[[ 0.38 -1.17 -1.02  1.44  1.32 -2.27  1.92  0.59  1.84]
 [-0.78 -1.79 -0.11 -1.80 -0.94  1.69 -0.99  0.05 -0.59]
 [ 0.55 -1.13 -0.92  1.53  1.12  0.15  1.93  0.54  1.93]
 [ 0.72  1.49 -0.48  2.68  2.12 -5.94  2.02  0.30  0.96]
 [-0.63 -1.78 -0.63 -1.30 -0.09 -0.02 -0.38  0.33  0.40]
 [ 0.38  1.67 -0.75  2.68  2.87  0.26  2.03  0.43  0.19]
 [ 0.55  2.70  1.22  0.01 -1.07 -1.27 -0.98 -0.70 -1.16]
 [ 0.69  2.90  0.63  2.55  1.66 -0.29  0.92 -0.35 -0.85]]
->
[[ 0.38 -1.17 -1.02  1.44  1.32 -2.27  1.92  0.59  1.84]
 [ 0.55 -1.13 -0.92  1.53  1.12  0.15  1.93  0.54  1.93]
 [ 0.38  1.67 -0.75  2.68  2.87  0.26  2.03  0.43  0.19]
 [-0.63 -1.78 -0.63 -1.30 -0.09 -0.02 -0.38  0.33  0.40]
 [ 0.72  1.49 -0.48  2.68  2.12 -5.94  2.02  0.30  0.96]
 [-0.78 -1.79 -0.11 -1.80 -0.94  1.69 -0.99  0.05 -0.59]
 [ 0.69  2.90  0.63  2.55  1.66 -0.29  0.92 -0.35 -0.85]
 [ 0.55  2.70  1.22  0.01 -1.07 -1.27 -0.98 -0.70 -1.16]]

[[-1.68  0.66 -3.56 -1.46  0.90  5.36  1.92  1.47  1.17]
 [-1.28  0.47  0.39 -0.28 -1.64  3.41  3.52  1.19 -2.18]
 [-1.34 -0.41  1.22 -3.77  2.51  0.59  0.99 -0.86  0.84]
 [ 1.59  0.86 -4.09 -0.70 -2.16  3.85 -1.32  1.37  0.70]
 [ 0.15  0.14  0.07 -4.48  1.02 -0.25 -0.50 -2.25  0.34]
 [-1.30 -0.90 -1.15  0.75 -1.25  0.68  2.50  2.27  3.02]
 [-0.29  0.37 -1.81 -3.53 -2.46  4.49  1.09  1.85  0.20]
 [ 0.54 -0.19 -1.23  2.74 -4.67 -0.11  0.66  0.86  0.15]
 [-2.39 -0.83  3.75 -5.85 -1.32 -1.26  1.78  2.37 -2.83]]
->
[[ 1.59  0.86 -4.09 -0.70 -2.16  3.85 -1.32  1.37  0.70]
 [-1.68  0.66 -3.56 -1.46  0.90  5.36  1.92  1.47  1.17]
 [-0.29  0.37 -1.81 -3.53 -2.46  4.49  1.09  1.85  0.20]
 [ 0.54 -0.19 -1.23  2.74 -4.67 -0.11  0.66  0.86  0.15]
 [-1.30 -0.90 -1.15  0.75 -1.25  0.68  2.50  2.27  3.02]
 [ 0.15  0.14  0.07 -4.48  1.02 -0.25 -0.50 -2.25  0.34]
 [-1.28  0.47  0.39 -0.28 -1.64  3.41  3.52  1.19 -2.18]
 [-1.34 -0.41  1.22 -3.77  2.51  0.59  0.99 -0.86  0.84]
 [-2.39 -0.83  3.75 -5.85 -1.32 -1.26  1.78  2.37 -2.83]]

[[ 0.38 -1.48 -2.54 -3.27 -3.84 -4.39 -4.86 -5.31 -5.87 -5.86 -5.40]
 [-3.89 -4.36 -4.86 -5.26 -5.94 -5.98 -5.36 -4.57 -4.09 -3.48 -2.36]
 [-1.34 -2.48 -3.35 -3.90 -4.43 -4.91 -5.31 -5.77 -6.01 -5.38 -4.69]
 [-3.27 -3.92 -4.36 -4.86 -5.35 -5.91 -5.98 -5.41 -4.62 -4.13 -3.60]
 [ 2.30  0.33 -1.39 -2.53 -3.38 -3.93 -4.44 -4.87 -5.26 -6.00 -5.86]]
->
[[-3.89 -4.36 -4.86 -5.26 -5.94 -5.98 -5.36 -4.57 -4.09 -3.48 -2.36]
 [-3.27 -3.92 -4.36 -4.86 -5.35 -5.91 -5.98 -5.41 -4.62 -4.13 -3.60]
 [-1.34 -2.48 -3.35 -3.90 -4.43 -4.91 -5.31 -5.77 -6.01 -5.38 -4.69]
 [ 0.38 -1.48 -2.54 -3.27 -3.84 -4.39 -4.86 -5.31 -5.87 -5.86 -5.40]
 [ 2.30  0.33 -1.39 -2.53 -3.38 -3.93 -4.44 -4.87 -5.26 -6.00 -5.86]]

[[ 1.07 -3.94  3.38  0.07  2.90  0.73  1.68  5.17  1.76  0.35 -0.63  1.67
   0.36 -5.25 -0.50 -2.00]
 [-0.16 -0.74  1.06  0.17  0.78  0.46  0.59  1.34  0.36 -0.17 -0.07  0.83
   0.46 -1.40 -0.38 -0.80]
 [ 2.29  3.62  2.58  4.53  3.49 -1.53 -5.52  0.78 -2.99 -0.74 -2.68 -1.54
   0.17  0.13 -0.12 -2.33]]
->
[[-0.16 -0.74  1.06  0.17  0.78  0.46  0.59  1.34  0.36 -0.17 -0.07  0.83
   0.46 -1.40 -0.38 -0.80]
 [ 2.29  3.62  2.58  4.53  3.49 -1.53 -5.52  0.78 -2.99 -0.74 -2.68 -1.54
   0.17  0.13 -0.12 -2.33]
 [ 1.07 -3.94  3.38  0.07  2.90  0.73  1.68  5.17  1.76  0.35 -0.63  1.67
   0.36 -5.25 -0.50 -2.00]]

[[ 0.41 -0.32  0.08 -0.33  0.14 -0.23 -0.18 -0.04  0.03  0.03 -0.42  0.00
   0.91 -0.56]
 [ 2.22 -1.90  0.19 -1.95  0.72 -1.23 -1.18 -0.21  0.30  0.28 -2.19 -0.09
   5.07 -3.31]
 [-0.09 -0.29 -0.22 -0.63  0.62  0.16 -0.23  0.63  0.03  0.75 -0.21 -0.09
   0.63 -0.78]
 [ 0.96  0.74  0.99  2.33 -2.60 -0.88  0.70 -2.96 -0.14 -3.16  0.49  0.48
  -1.46  2.56]
 [ 0.35 -0.36  0.02 -0.43  0.17 -0.17 -0.20  0.06  0.06  0.13 -0.37 -0.02
   0.90 -0.64]]
->
[[-0.09 -0.29 -0.22 -0.63  0.62  0.16 -0.23  0.63  0.03  0.75 -0.21 -0.09
   0.63 -0.78]
 [ 0.35 -0.36  0.02 -0.43  0.17 -0.17 -0.20  0.06  0.06  0.13 -0.37 -0.02
   0.90 -0.64]
 [ 0.41 -0.32  0.08 -0.33  0.14 -0.23 -0.18 -0.04  0.03  0.03 -0.42  0.00
   0.91 -0.56]
 [ 2.22 -1.90  0.19 -1.95  0.72 -1.23 -1.18 -0.21  0.30  0.28 -2.19 -0.09
   5.07 -3.31]
 [ 0.96  0.74  0.99  2.33 -2.60 -0.88  0.70 -2.96 -0.14 -3.16  0.49  0.48
  -1.46  2.56]]

[[ 0.90  0.71  1.00]
 [-1.27 -2.28  1.13]
 [-0.52 -3.54 -1.71]
 [-3.55  6.85 -1.69]
 [ 0.98 -5.61  1.19]
 [-2.25  6.65  1.29]
 [-0.29 -1.98  1.49]
 [-0.09 -0.82 -0.72]
 [-0.20  1.26 -0.46]
 [ 0.59  6.23  0.57]
 [-2.62  0.67 -0.95]]
->
[[-0.52 -3.54 -1.71]
 [-3.55  6.85 -1.69]
 [-2.62  0.67 -0.95]
 [-0.09 -0.82 -0.72]
 [-0.20  1.26 -0.46]
 [ 0.59  6.23  0.57]
 [ 0.90  0.71  1.00]
 [-1.27 -2.28  1.13]
 [ 0.98 -5.61  1.19]
 [-2.25  6.65  1.29]
 [-0.29 -1.98  1.49]]
